Each run below is a few steps of one of 7 hidden systems, one row a step.
deru, path 1:
[[-20 -15 -27  31  18   0  -1 -35  25   2 -12   7 -26   8 -11   0  -8 -10
   -4  20  20 -13]
 [ 28  17   8  27  10  -1 -14 -25   1  -7   6  -6 -17  23 -22 -17  13 -36
   16  19   9 -12]
 [ 20   5  26   3  24  15 -10  28 -15  -4  33  -5  10  -5 -16 -28   5 -28
  -14  25  10  -1]
 [-35 -24 -12  20  14   8   6  42 -10   7  15  -5   2 -15 -14 -29  16   7
  -15   6  15   1]
 [-35  -7   4  41 -13   8  28   8   3  -9 -13  -1 -24  11  -3 -20  25   5
   19  -9  -8  12]
 [  8  -3  23  14  -9  23  27 -15   9 -36   1   5   7  -3  19  -9  10 -32
   26  -3 -16  19]
 [  0 -27   3 -17  -6  -9   2  -2 -12 -31  23 -15  43 -18  14  -5   5 -29
   14  -4   4 -10]
 [-42 -19  18 -14 -24 -32  -2   8 -19  -4  11 -16  12  14  10 -10 -10  10
   -2  -3   4 -28]]
resu, path 2, 8 rows:
[[ -9 -18   6  -1  29 -29 -21  14 -18 -15  20 -10  24   0 -11  25 -18 -15
   -4  17  10 -23]
 [-11  13  20  22   3 -21 -22  17 -22  15   9 -13 -17  30 -28 -20   5  -4
   -1  16   9 -23]
 [-33 -13  10  39   0  18  11 -10  13   1   0   6 -19  10  -6 -38   0 -23
   -1  18  11  -2]
 [-18 -36 -31  24  21  10  16  13   2 -21  11  -7  10 -26  -8 -10  25 -13
    7   2  14   6]
 [ 27   8   4  -1  13  -1  15  27 -19 -29  25 -21  -8   1 -14  -9  48   4
   12  -4   1   4]
 [ -3   9  54  -6 -11  15  27  21  -7 -22  16   1  -5  12  17 -19   5  -2
    0   2 -19  14]
 [-52 -25  10   0 -23  -7  20  23  -7  -7  -6   1  17  -8  22   3  -7  17
    3 -17 -14   6]
 [-17 -12 -22  -9 -28 -35   7 -17  -9 -16  -5 -23  -3  11   6   6  25  21
   23 -23   2 -21]]
mek, path 3:
[[ 24  -4 -13 -25  22  13  -9  -4  11   3   0  16  26 -29  13  33 -30  -4
  -18   3  -2  13]
 [ 18   7   0   1  23 -29 -34  26 -28   4  11 -12  21   2 -25  27  -2  -7
    4   3   2 -13]
 [ 14  39  25  29  -1   4 -16   9  -7  26 -15   8 -25  26 -20  -4  -1  -3
    5   4 -13   9]
 [  4   7 -18  13 -18  33 -10  -4  13  37 -25  20  18 -24   6 -15  -9 -10
    1 -15  -8  27]
 [ 21 -10 -43   5   0  -4  -8   1  -8  -8   1 -15  24 -24 -11   2  35 -10
   25 -21   6   3]
 [ 26  18   5   9  22   6  22  26  -7 -23  10 -10 -29   6 -14   4  41  17
    7  -3  -6  15]
 [-22   4  17  -4  -7  17  21  41  -3  13  -9  14  -3 -10  14   5  -5  33
  -15 -14 -21  27]
 [-32 -15 -24  -1 -28 -28  -3  -3  -8   5 -24  -5  16  -3  10  25  -1  22
   19 -31  -9  -6]]
bazol, path 4 (8 x 22):
[[ 33  12   0 -15  -9  -4 -13 -56  14  -7  -2  -1  -1  12   7   2 -13 -27
    9   8   6 -16]
 [ 34  15  34 -29  25  13   3  12  -1 -13  31   1  -5   2   3  -5  -7  -4
  -24  25   3   1]
 [-17 -17  -5   0  20 -20  -5  32 -21  -6  29 -21  -4   2 -22 -15  20  10
  -13  13  22 -22]
 [-17 -16 -33  30   6  -1  10 -31  17  -6  -8  -7 -30   9 -14 -17  20  -6
    9   8  21 -14]
 [ 15 -12 -14   4  26  32  20 -19  29 -19  -2  19   1 -25  14  14  -8 -17
   -5  10   0  22]
 [ 14 -14   9  -5  13  -4   1  23 -19 -33  20  -9  41 -21   4  16   9 -26
   16  -6  -8   7]
 [-19  -1  34  25 -18 -17   7  -1 -17 -25   8 -15  -4  28  -3 -20  17 -23
   28   2  -7 -13]
 [-42 -15  24  14  -5  17  13 -12  18   6  -2  16 -13   8  15 -22 -30 -10
  -19  21   4  -3]]
deru, path 5, 8 rows:
[[ -2  -4  -7 -26  10  10  36   6  12 -16  11  -4 -34  -2  12  -1  17  43
  -21   2   7   4]
 [  0 -11 -18   1  26  -7  30 -16  16 -39  -2  -4 -30   4   4  34  14  18
    3   4   2   1]
 [  9  -3   6  14  31 -23   0 -14  -1 -37   2  -3  -6  16  -7  44  -6 -17
   15  14  -2 -11]
 [ -7  -6  19  18  29 -17 -27   5 -10  -4   7   5  17   9 -13  22 -33 -31
   -4  25   3 -15]
 [-28  -8   1  30   5  -2 -32   7  -5  34  -4   8  10   3 -19 -18 -25 -23
  -11  18  12 -12]
 [ -7  12   0  30 -19  21 -12  -2   2  37  -9   5  -9   4 -15 -51   7 -16
    0   3   7   4]
 [ 24  13   3   3 -16  36  11   6   1   8   9  -2  -4 -11  -3 -50  32 -11
    3  -6   1  19]
 [ 12  -7  -5 -16  -5  14  27  28 -10 -22  22 -15   6 -20   7 -21  42  11
    5 -15   0  13]]
lesaz, path 6, 8 rows:
[[-53 -15  17  10 -34   0  13  16  -7  12 -10   2   5   3  15 -24  -6  11
    1 -13 -10   3]
 [-27 -25  -3 -21 -21  16   6 -15  16   9  -4  13  26 -23  31 -10 -31  -6
  -15  -3   1   3]
 [ 18  -9 -20 -39 -25  -8 -15 -27  -3   1   9 -12  33 -16  14 -13   0 -12
    4 -11  12 -17]
 [ 19  25   9 -24 -33 -17 -21 -28  -6  18   1 -12 -10  26  -2 -22  -1   4
    1  -1   7 -25]
 [ -1  11   2 -15  12  -8 -12 -16  12  22   2   4 -32  20  -6  -1 -24  20
  -33  25  18 -22]
 [ -1 -13 -36  -5  32 -17   5 -20  15 -14   2  -6 -25   2  -9  28   2  19
  -11  14  21 -18]
 [ 22   9  -5  11  14 -15  13 -25   7 -36  -9  -5 -20  16  -2  40  15  -2
   27  -3 -10   0]
 [ 22  23  37  21  28  -2  -7  16  -9 -16   2   8  -1  15 -10  32 -12 -20
    9  13 -19  11]]
lesaz, path 7, 8 rows:
[[ -6 -15  -4 -16  18   8   7  53 -15  -1  24  -6  17 -28  -1  -6  11  19
  -21  -1   6   9]
 [-36 -16  -7   1 -34 -16  20  11 -13 -10  -5 -14   2   2  11 -11  26  22
   19 -28  -8  -3]
 [-20   0  31 -16 -31  10  14 -15  12   2 -13  17  10   2  35   2 -34   0
   -4  -6 -20  10]
 [  3 -16  -5 -36  -1  -8 -25   0  -7  10  16  -1  42 -22  11   5 -29 -10
  -19   4  11 -15]
 [ -2   0 -24  -5 -31 -31 -25 -25 -11  16  -6 -19   4  14 -10 -15  11   1
   16 -13  14 -30]
 [  7  24   6  -1 -12   7  -6 -41  23  25 -20  14 -32  23   3  -5 -23   6
  -10  11   2  -6]
 [ 28   1 -23 -21  40   5  -8  -8  14   2  11   5  -9 -13  -7  21 -12   9
  -29  22  19  -5]
 [ 20   5 -26   5  14 -26   2  -1  -9 -23   3 -22 -19  12 -19  22  38  15
   21 -10   5 -10]]
Pipar, path 8:
[[ 26  13  -5  28   0   3 -11 -32   9  -6 -22  10   8   4  -4  20  -4 -36
   31  -5 -13  11]
 [ 31  23  40  -7   8  18 -20  14 -10  12  15  11  20  -1  -1 -11 -21 -29
  -10  15  -8   9]
 [ -1  19   5 -24 -25  11  -4   5   1  40  -1   3 -17   5   3 -34  -4  31
  -26  -2   6  -2]
 [ -2   8  -3  -1 -19   8  39 -23  18 -19 -14  -1 -38  14  16  -3  23  25
   12 -13  -9  10]
 [ 23  -9   3 -18  16  11  23   6   5 -38   9   3  20 -22  21  31   5  -5
    8  -8 -15  21]
 [  7  -3 -16 -15 -13  -7 -24  29 -22  22  -1  -4  44 -26  -1   6   1   3
    5 -26  -6   7]
 [-18  20  15  27 -22 -22 -13  18 -22  21 -20  -5 -10  27 -15   2   7  14
   19 -16 -16  -3]
 [  2  18  23   4  28  -8   7   1   7  -9  -6  11 -34  24  -2  39 -21  18
  -13  17 -10   1]]
mek, path 9 (8 x 22):
[[ 23  22  16 -33   2   3   1 -18  14   5 -10  17  -9   6  20  35 -33  19
  -17   3 -13   7]
 [ 15   4  -4 -23   9 -14 -33   0  -6  16  -5   9  32 -11   4  38 -37  -4
  -10   0  -5  -4]
 [ 31  26   1  13  14 -21 -40  -4 -14  15  -6  -1   5  16 -26  23  -9 -17
   11   6  -1 -11]
 [ 34  32   6  21   9  26 -21   4   5  32 -12  17  -6   0 -18  -7  -6 -17
   -3   7  -6  20]
 [ 19   5 -18  11  -7  23 -19  20  -9  28  -6   6  34 -30 -10 -17  10 -18
    9 -16  -5  21]
 [ 24  10 -14  19  -6   0   1  17 -17  -9  -1 -15   7  -5 -17  -7  47  -7
   34 -24  -9  13]
 [  9  13   5  16   5  23  33  24   3 -15  -8   5 -19  -5   3   4  30  19
   12 -16 -20  34]
 [-27 -17 -14   1  -2   4  21  32  -2  -3 -13   7  11 -23  14  22   5  31
    1 -25 -17  24]]
sofiz, path 10 (8 x 22):
[[-14  -3 -13 -23 -11   3  17  25  -1   9 -12   6   4 -18  18  21   1  46
   -9 -26 -15  19]
 [ -6  12  18   5 -16 -24  16  -1  -8 -23 -16  -4 -11  23  10  34   9  18
   28 -21 -27   5]
 [ 10  13  29   7  19  -4  -8 -12   7 -10 -11  18   2  12   7  44 -38 -18
    2  13 -17   5]
 [-20 -14 -27  11   3 -13 -31 -11   4  25 -22  12  26 -13  -3  27 -34 -10
    0  -3   3  -6]
 [ -8   4 -24  24 -25 -11 -16 -42   7  19 -23  -5 -13  18 -12 -17   8 -12
   20  -6  10 -17]
 [ 27  17  -6  -2   5  27   3 -37  28  15  -4  12 -31   4  -1 -21  -4  -5
  -16  17  13   3]
 [  8   0 -38 -20   8  20   7  10  13  25  -6   8 -10 -26   2   0   7  38
  -26  -9   9  15]
 [ -1  17  -6   2 -17  -8  18  20  -9   1 -15  -9 -25  11  -3   7  34  42
   14 -27 -15  13]]
resu, path 11, 8 rows:
[[-32 -26 -10  12  29   9  14  46  -3  -4   7   6   7 -24  -3  12   0  17
  -17   3   2  14]
 [ -1  11  -4  13   8 -19  20  14  -9 -20  -3 -15 -35  21 -13  18  36  31
   16 -10  -6  -1]
 [  0   4  40  12  -6   2  25 -21   7 -40  -1   4  -6  19  19   8  -3 -25
   23   5 -19   5]
 [-25 -22  10  10  -8 -13 -10  21 -20  -8   1  -1  48 -15   8  12 -13 -23
   16 -12 -12   1]
 [ -4   8  -9   3 -34 -24 -18   8 -24  19  -4 -22   5  13 -16 -24  29   8
   19 -21   3 -16]
 [  3   0   6  -8 -31  19  12 -38  16  -1   4  -2  -9   5  15 -50   7 -17
    2   3  10  -6]
 [ -7 -33 -20 -28   6  15   6   4   7  -5  19   1  32 -38  16 -11  -7  -3
  -21   2  16   0]
 [ 14   6 -13 -35  10 -17  -1  25 -15   3  20 -19 -13   0  -9   5  20  42
  -19  -3  13 -12]]
bazol, path 12, 8 rows:
[[-31  -6   8  18  11   0 -11  -7   8  21   2   6 -25  17 -12 -21 -23  -3
  -26  30  19 -20]
 [ 10 -12 -39   1  18  18 -21 -16  17  26   2   8   9 -25 -12 -15 -11 -15
  -21  15  26  -4]
 [ 50   8 -22  -6   8  19  -2  -3  -1  -9  14  -9  12 -22 -10 -16  35 -19
   12  -6   7  12]
 [  6   2  17   7   3  13  36  27  -8 -33  17 -11 -15   1   1 -15  42   7
   13  -6 -10  17]
 [-57 -32   2  18  -3  -7  30  17   0 -21  -3   0  -5  -1  12   4   3  15
    3  -5  -4   2]
 [-32 -26 -15   8 -16 -12  -3 -37  14  -5 -22   8  19  -5  19  19 -27 -16
   14  -7  -3  -8]
 [ 29  13  24 -21 -13   4 -14 -33   6  -5  -1   9  26   2  19   8 -30 -33
    7   3 -11  -1]
 [ 20  18  46 -27  -2  -3 -12  21 -21   2  29  -7  11  10   1 -19  -9  -9
  -15  14   0 -10]]
Pipar, path 13:
[[-23  -2  30  22   4  17   8 -11  13   4   6  10 -23  17   0 -34 -18 -20
  -16  29   9  -5]
 [-19 -23  -1 -19  -1  22  22 -27  27  -6  10   9  -8 -10  24 -22 -19   0
  -27  18  15  -4]
 [-15 -29 -16 -13 -29   8  17 -32  12 -16   3  -5  21 -18  25 -24   6 -15
   10 -11   7  -4]
 [-23 -20  25  -4 -24 -13  10   7 -18 -30  15 -13  32  -1  17 -12   5 -21
   20  -9  -8  -8]
 [-35 -19  19 -22  -7 -35  -5  20 -22  -7  16 -12  16   8   9  11 -16  16
   -9   0   1 -24]
 [-22 -12 -18  -9  -5 -45 -11 -21  -5  -3  -5 -15 -10  21  -5  25  -6  20
    3  -2  12 -35]
 [ 20  -1 -10   6  20 -29 -14 -31  -1 -25   7 -14  -7  18 -15  22   5 -20
   16  14  12 -26]
 [ 32   3  -2  -6  27  -5 -24   1 -11  -3  30 -14   7  -1 -24 -13   8 -24
  -10  24  24 -19]]
sofiz, path 14:
[[ 25  22  17  26 -12  10  -3  11 -16  -3   5  -9  -1  10 -17 -33  36 -26
   28  -7  -8   9]
 [ 16   5  29  -6   0  41   7  14   4   3  13  15  20 -20  14 -27  -9 -25
  -11   8  -9  25]
 [-11 -24 -14 -24 -25   5  10  11  -6  -6   4  -4  39 -33  24  -8   8   2
    6 -26  -5   9]
 [ 21  10  18 -25 -29 -21   5 -16 -14 -28  10 -20  10  15  14   0  20  -6
   27 -16 -11 -12]
 [ 21  13  40 -38   3  -5 -14  -4  -5  -1  19   4  15   7  14  10 -35  -9
  -19  17  -3 -10]
 [-40 -23  -5 -23 -13 -24 -16   5  -8  17   2  -2  21  -5  11   5 -30  16
  -20  -1   9 -22]
 [-32 -12   1   3 -16 -32   6 -29   0 -15   1 -17 -23  31   1  -7   5   7
    8   5  12 -34]
 [ 10   0   5  -5  37  -2   3 -19  15 -15  17   0 -30  13  -7   5 -12  -4
  -23  36  21 -18]]

Which system made each run below?
path 15, 2 rows:
[[ -6  -7  -2 -32  12  22  19  17  13   9  13   9 -12 -18  14  -7  -8  35
  -41   9   9   9]
 [-18  -9   0 -34 -23 -34 -15  14 -24   9   9 -17  22   2   7   2  -6  23
   -6 -14   3 -24]]
 -> mek
path 16, 2 rows:
[[ 32  25  21 -37 -23  -9   6 -28   1 -11  10 -12 -17  23  12  -9   9   9
    2  -2  -2 -13]
 [ 26  13  32 -38  -7  15   6 -13  10  -9   6  13  15  -7  30  13 -28  -6
  -10   2 -16  10]]
 -> mek
path 17:
[[-21 -14 -22 -21  -7 -16 -19  -9   4  25 -16  11  21 -13  12  30 -38  18
  -16  -9   1  -8]
 [ 17  15 -30 -10   1 -26 -27 -31   3  21 -12  -6 -17  17 -15  17  -4  15
   -3   0  14 -24]]
 -> resu
path 18:
[[ 38  -8 -34 -25  18  11 -15  -8   3   0  18  -5  23 -31  -5  -4   7 -14
   -9   4  20  -3]
 [  3   4  -9  20 -21   4 -11  16 -20  15   5 -16   8  -2 -21 -45  37 -14
   18 -14   6   0]]
 -> Pipar
path 19, 2 rows:
[[ 10   2  16  23  19  -3  25  -5   1 -47   9 -10 -22  17  -5   9  27 -15
   24   7  -7   2]
 [ -1   3  47  26  24   8  12  23  -8 -28  15   5  -1  11  -4   4  -3 -27
    6  19 -13  10]]
 -> lesaz
path 20:
[[ 13  -7   4   4  29  -5  20 -11  10 -47   2   2  -4   2   8  44   0  -9
   14   6 -10   7]
 [ -6 -17   3   9  25 -29 -19  -2 -10 -22   6  -4  25   1  -7  39 -20 -26
   10  11   1 -16]]
 -> deru
path 21:
[[ 23  20  22  25  14  -1 -25 -23   2   4  -2   7  -4  20 -16   3 -18 -39
    8  24   1  -8]
 [ 14  11  24  14  27  25 -15  27  -5  17  18  10   2  -6 -17 -23 -11 -23
  -22  27   7   9]]
 -> bazol
path 22 (2 x 22):
[[ -8 -23 -27 -27 -17 -16  17 -38  11 -25   6 -18  -6  -1  16  -3  16  13
    6  -8  15 -22]
 [ 14  -6   6 -31   6  -5  24 -37  19 -40   9  -3 -12   6  24  21  -7   5
   -2   8   2  -9]]
 -> bazol
path 23, 2 rows:
[[-24   2 -12  38  16 -18 -24  25 -12  25 -21   5  -3   6 -26  25  -9   8
    3  -2  -4  -1]
 [  9  18 -10  45  -2   3  -3 -25   8   4 -21   2 -30  21 -21  -7  19 -15
   25   0  -1   3]]
 -> resu
path 24, 2 rows:
[[ -1  25  23  19  22   3 -10  11   3  22  -7  13 -35  24 -17   9 -21  12
  -21  23  -2   1]
 [ -3  -1 -28  19  30   3 -28  25  -3  36  -6   8   4 -16 -26   9 -11   5
  -20   9  12   3]]
 -> bazol
path 25 (2 x 22):
[[-20  16  26  10 -26  -7 -26  -3 -10  38  -8   5   0  22  -6 -27 -25  -8
   -7   6   0 -14]
 [  6   9   0  -6 -15  38   0 -10  18  34  -3  15  -5 -12   6 -45  -9  -5
  -22   7   8  11]]
 -> deru
path 26:
[[ -3  15  27  18 -16  28  10   9   7  10 -23  25   9  -5  17   2 -15 -10
   10 -12 -30  35]
 [ -3 -12 -11  -1 -18  12  11 -20  15 -10 -22  15  28 -21  28  21 -13 -12
   18 -22 -19  21]]
 -> sofiz
path 27, 2 rows:
[[  0  -2   7   5  31 -24  17   4  -3 -39  11 -11 -28  20  -8  33  12  13
    3  13   3 -12]
 [-15  -5  24  32  23 -17  12   5  -3 -36  -4   2  -8  19  -3  36  -5 -13
   18   8 -15   1]]
 -> lesaz
path 28 (2 x 22):
[[-31 -15  30 -13 -20  -7  18  24 -14 -18   2   0  26  -5  28  11 -12   7
    6 -16 -22   8]
 [-35  -8  14  -8 -38 -31 -12 -19 -10   6 -10  -6  13  19  15  -1 -22   0
    9  -9  -5 -24]]
 -> bazol
path 29 (2 x 22):
[[ 43  18 -27  -8   4  10   9   6  -2  -5   5 -13 -14  -9 -11  -7  47  17
   10 -16   3  13]
 [ -4   1   0   8  11   4  37  26   0 -27  -2  -5 -26   0   2  17  32  32
    8 -13 -13  20]]
 -> bazol
path 30, 2 rows:
[[-23 -30 -13  17  36  11  -4  28   1   2  11   9  19 -27  -9   2 -14 -13
  -19  16  13   5]
 [ -7 -19 -30  21 -18   0  11 -10  -3 -17  -6 -13  14 -13  -2 -16  37 -16
   35 -22   2   5]]
 -> lesaz
path 31:
[[ 32  24  13   4  -9  41   0   7   5  21   2   9   0 -10  -2 -42  11 -16
   -4   0  -4  24]
 [ 11  -8  -3  -7 -22  15   4  18 -15  -6   7  -6  41 -28  11 -19  22 -17
   20 -25 -11  19]]
 -> mek
path 32:
[[ 35   4 -27  -8  14 -22 -10 -13  -8 -18  15 -24  -7   5 -19   8  34   0
   14   1  16 -20]
 [ 28  19  49  -9   8  15  -2   1  -3  -9  25   2  -2  13   2 -20 -11 -27
   -9  25  -1  -2]]
 -> resu
path 33 (2 x 22):
[[-12  -5  -1   1   3 -22 -13  13 -19   4  24 -24 -12  17 -23 -30  19   5
   -8  14  25 -31]
 [-20 -12  17  10   6  12  18  -7   9 -12  21  -5 -27  14  -2 -43   6 -11
  -16  29  20 -13]]
 -> resu
path 34, 2 rows:
[[-38  -8  35  -5  -8  14  28  17   7   0   4  10 -17   7  20 -15 -17  20
  -25   9  -6   7]
 [-34 -31 -31 -17 -12 -19 -17  -6  -1  18  -3  -3  26 -17   7   4 -21  10
  -13  -7  16 -19]]
 -> bazol
path 35, 2 rows:
[[ 27  11  33   6  17  -2 -19 -13  -5 -15  16   1  14  12  -6   3 -19 -46
    3  25  -1  -9]
 [-15 -20 -15  -8   1   4 -29   5  -3  30   8   4  36 -24  -3 -19 -26 -18
  -20   8  17 -10]]
 -> sofiz
path 36:
[[ 28   0 -43   4  12 -22 -20 -24  -1  -5  -1 -16  -3   1 -22  16  22  -4
   16  -3  16 -18]
 [ 28  37  13  23   4   2   0 -16   6   2 -16   4 -37  29 -14   8  12  -1
   16   2 -12   8]]
 -> lesaz
path 37:
[[-13  26  26  22  -6   9   8   3   9  21 -20  15 -40  27  -3  -3 -11  19
   -9   6 -13  11]
 [-19 -16 -33  -7 -20  14 -10 -16  15  32 -21  14  22 -27  15  -5 -23   4
   -9 -14   3   7]]
 -> mek
path 38 (2 x 22):
[[-12   3 -27  15  -3 -28 -26  25 -23  26  -9 -14   2   5 -28   6  17  19
    8 -15   6 -12]
 [-10  21  36  37  -8   9   6  -2   0   6  -6   4 -32  31 -10 -28   4 -13
    7  13  -7   2]]
 -> sofiz
path 39 (2 x 22):
[[  1  -7  30 -18  13   7 -15  21 -12   5  31   2  26 -10   0 -18 -25 -21
  -27  24  10  -9]
 [ -8   6  37  13 -23 -17 -20   2 -23   2   9 -10  18  20  -6 -24  -3 -33
   17   3  -4 -17]]
 -> mek
